j_387: [-22 -41  -3  -1   6 -10 -30  14  -9 -19 -14 -10  -7]
j_498: [-22 -50  -3 -90   6 -10 -29  13  -9  -7 -15 -10  -7]
j_805: [-22 -13  -3 -54   6   2 -29  14  -9  -7 -15 -10  -8]
j_333: [-22 -13  -3 -26   6 -10 -29  14  -9 -19 -15 -10 -18]
j_503: [-22 -37  -3 -60   6 -10 -28  14  -9 -19 -15 -10  -7]
j_86: [-22 -41  -3  -1   6 -10 -29  14  -9 -19 -15 -10  -7]
rest: [-22 -37]
[ -3 -60   6 -10 -28  14  -9 -19 -15 -10  -7]
rest: [-22 -37  -3]
[-60   6 -10 -28  14  -9 -19 -15 -10  -7]
rest: [-10 -30  14]
[ -9 -19 -14 -10  -7]
rest: [ -3 -60]
[  6 -10 -28  14  -9 -19 -15 -10  -7]
rest: [ 14  -9  -7 -15]
[-10  -8]
[-22 -41  -3  -1   6 -10 -30  14  -9 -19 -14 -10  -7]
j_387
rest: [ -3 -54   6   2 -29]
[ 14  -9  -7 -15 -10  -8]

j_935: [ 63   0 -60 -69 -21  48  75  37 -33  55 -53  15  69  63   2 -60 -71 -22
  47  74  39]
j_455: [ 63  44 -13 -69 -21  48  75  37 -33 -75 -53  15  69  63   2 -60 -71 -22
  47  74  39]
j_77: [ 69  44 -14 -59 -20  48  34  66  53   1 -50 -68 -36  20  64  61  16 -42
 -68 -47   6]
rest: [-14 -59]
[-20  48  34  66  53   1 -50 -68 -36  20  64  61  16 -42 -68 -47   6]
rest: [ 44 -14]
[-59 -20  48  34  66  53   1 -50 -68 -36  20  64  61  16 -42 -68 -47   6]

j_395: [  2 -19  20   8  43   7  10   3  15]
j_18: [ 15  24  20 -16 -37  -7 -16  -2  23]
j_465: [  1  -5  19  16  13  -3 -10   0  -1]
j_868: [ 10  17  33  -5 -17 -19 -19   7  28]
j_986: [ 7 -2 16 -1 14 10 -2 -1 15]
j_796: [  0  41  25 -21  83   9   7  10  18]
j_683: [ -8 -35   7  29  68  16  13  -1 -11]
j_879: [ 4 -5 21 11 14  2 -6  0  3]
j_386: [-18 -26 -35  17  30  10  21  -2 -38]
j_524: [ 16  41  25 -22 -59 -19 -32  -1  35]
rest: [-5 19 16]
[ 13  -3 -10   0  -1]
rest: [ 41  25 -22]
[-59 -19 -32  -1  35]

j_89: [-32  42 -53 -34  11 -59]
j_734: [-38  -1   8  -9  -1 -50]
j_895: [-31  42 -53 -34  -5   2]
j_648: [ 5 -1  7 -9 -1 -7]
j_494: [ 29  30  16 -33  11  28]
j_480: [ 23  24  15 -33  11  19]
j_152: [  5 -33  49   3  -1  19]
rest: [-32  42]
[-53 -34  11 -59]
rest: [30 16]
[-33  11  28]
rest: [-1  7 -9 -1]
[-7]
rest: [-32  42 -53 -34]
[ 11 -59]
rest: [-38  -1   8  -9]
[ -1 -50]
rest: [ 15 -33  11]
[19]

j_690: [ 26 -53  -9  21   4  -8]
j_200: [ 26 -54   8 -27  25   5]
j_290: [ 37 -73   6  56 -27 -30]
j_345: [ 27 -53  -9  21  23 -23]
j_593: [-12 -37  31 -14  13   4]
j_30: [ 37 -73   6  56 -16 -63]
j_39: [  5 -33   8  21 -45 -30]
j_429: [-14  -8   0  -5 -20 -33]
j_330: [  4  30  -9  12 -39   1]
j_233: [-33 -16   1 -20  46  25]
j_630: [ 11 -19 -27  41  23 -23]
rest: [ 26 -53]
[-9 21  4 -8]
rest: [ 27 -53]
[ -9  21  23 -23]
rest: [ 26 -53  -9  21]
[ 4 -8]

j_539: [-36  40 -24 -76  28]
j_701: [-11  14 -27 -23 -48]
j_204: [-17   7  44  -7  -1]
j_562: [ -1  12 -31  13  77]
j_210: [-40  52 -42 -77   2]
j_710: [-18   7  44  -7  -1]
j_148: [-18   7  44 -22 -48]
j_837: [  9  -3  17 -27 -98]
j_688: [-18   7  44  -7 -66]
j_746: [ -8  18 -44  21  22]
rest: [ 44 -22]
[-48]
[-11  14 -27 -23 -48]
j_701
rest: [-17   7  44  -7]
[-1]

j_28: [  1  -1  -1  -1   1   1  -1   1   1  -1  -4 -42  26  17]
j_318: [ -4   9   9   9  -4  18 -33  18  -4   9  -4   9  -4  -4]
j_66: [ 18 -33 -33 -33  18  18 -33  19  19 -33  18 -42  26  18]
j_361: [ -4 -14 -12 -14  -4  -4   9  -4  -4   9  -4   9 -42 -42]
j_716: [ 18 -33 -33 -34  18  18 -32  18  18 -33  18 -32  18  18]
j_527: [  8 -14 -13 -14   9   8 -13   8   8 -13   8 -13   8   8]
j_517: [ 25 -43 -43 -44  24  24 -42  25  25 -34  18 -42  25  25]
rest: [ 1 -1 -1 -1  1]
[  1  -1   1   1  -1  -4 -42  26  17]
rest: [ -4 -42]
[26 17]
rest: [  1  -1  -4 -42]
[26 17]
rest: [-14 -13 -14]
[  9   8 -13   8   8 -13   8 -13   8   8]
rest: [ -4   9 -42]
[-42]
rest: [-4  9  9  9 -4]
[ 18 -33  18  -4   9  -4   9  -4  -4]
rest: [ 19 -33]
[ 18 -42  26  18]

j_422: [  6 -23  90 -44  23 -41  14  13  24 -26 -29 -46]
j_904: [ 28  53  17  29 -36   5 -28 -46  10  15   6  29]
j_870: [ 28  53  17  29 -36   5 -28 -46  -3  18  40  18]
j_45: [-11   2  58   2 -29 -13  36 -28 -34 -64  28 -12]
j_649: [-11   2  58   3 -29 -13  36 -46  10  15   6  30]
rest: [ 36 -28 -34 -64]
[ 28 -12]
rest: [14 13]
[ 24 -26 -29 -46]
rest: [18 40]
[18]
rest: [ 24 -26 -29]
[-46]

j_105: [  4  25 -30   3  26  35  -5 -73 -28   6   3 -10  -7  -7 -13   2  31  11
  33   9  35  -3   5 -15 -14  21   3   2  -4  11  -4  22 -28  -8 -21  10]
j_143: [ 17   1   1  29 -16   9  15  -8  -8  11 -13   8 -12 -23  17   6   6  30
  -1   2  12  13  17  15   7 -10  -7  19  25 -16   0   2   7 -17   0   9]
j_561: [  4  25  29   3  26  35  -5 -73 -28   6   3 -10  -7  -7 -13   2  31  11
  33   9 -25  -3   5 -15 -14  29  31  17  16 -34 -12 -37 -21   5  20 -13]
j_606: [ 12 -20 -10   3  14  -2 -22   2 -17  16 -17 -17   3   7 -21  -5   9 -10
  -5  -5  -4   7  -7 -10 -12  24  15  -7  20   4   5  14 -23 -18 -24  14]
j_833: [ 13   2  10  24  12   3   0 -22  -1  -3 -16  -5   0 -18 -24   2  14  -5
  35 -15 -27  10   9 -15  13  40   3 -12  24   2  -6   6 -20 -12  -4  25]
j_474: [  4  25  29   3  26  35  -5 -73 -28   6   3 -10  -7  -7 -13   2  31  11
  33   9 -25  -3   5 -15 -14  21   3   2  -4  11  -4  22 -28  -8 -21  10]
j_52: [ -8  13 -10  12 -36  27  11  18  -6 -21   6  11 -31   0   1  15 -24 -19
 -11   4  17 -13   8  10   3 -24 -32 -19  -9   5  -5  -3  24  -4   5  -1]
j_802: [ -8 -51  -5  14  -8  19  14   0  37  -4  16  -8 -15  -5  -6   6  27   7
 -31 -18 -12 -11  -3  -4   3   8 -18   1  -5   1  -3 -10  11  36   3   4]
j_988: [ -1   4  22   1   8  -7   7   1  -4   6  18  -7  16 -18 -19 -22   1 -26
   8  -6 -20   3  -2 -10  -8 -13 -18   1  -6  15  15  -3 -20   5  15  11]
rest: [-18   1  -5]
[  1  -3 -10  11  36   3   4]
rest: [ 16 -18 -19]
[-22   1 -26   8  -6 -20   3  -2 -10  -8 -13 -18   1  -6  15  15  -3 -20
   5  15  11]

j_99: [-15 -44  -4 -17  40 -54   7  67  48]
j_954: [ 23  22  -9   9  21 -35  48  49  42]
j_435: [  2  -3  13   7  19 -68  36  55  19]
j_182: [  5  31 -15   9  20 -96  11  55  62]
j_451: [ 26 -44  14   7  19 -68  11   9  75]
j_798: [ 29  -2  -8  56  25 -93  52  14  64]
j_241: [-15 -15 -15 -17 -12 -39  52  67  11]
j_255: [-14 -20   0  -9 -14 -35  37  67  11]
j_939: [ 40 -44  26  10 -14 -48  10   8  75]
j_758: [ 37   6  -9   8 -14 -43  39  42  57]
j_70: [ 40  31  21  19 -14 -99   7  64  11]
j_981: [ 30  -5  11  32  40 -99  42   8  40]
rest: [ 9 20]
[-96  11  55  62]
rest: [ 20 -96  11]
[55 62]
rest: [-9  9]
[ 21 -35  48  49  42]
rest: [ 13   7  19 -68]
[36 55 19]

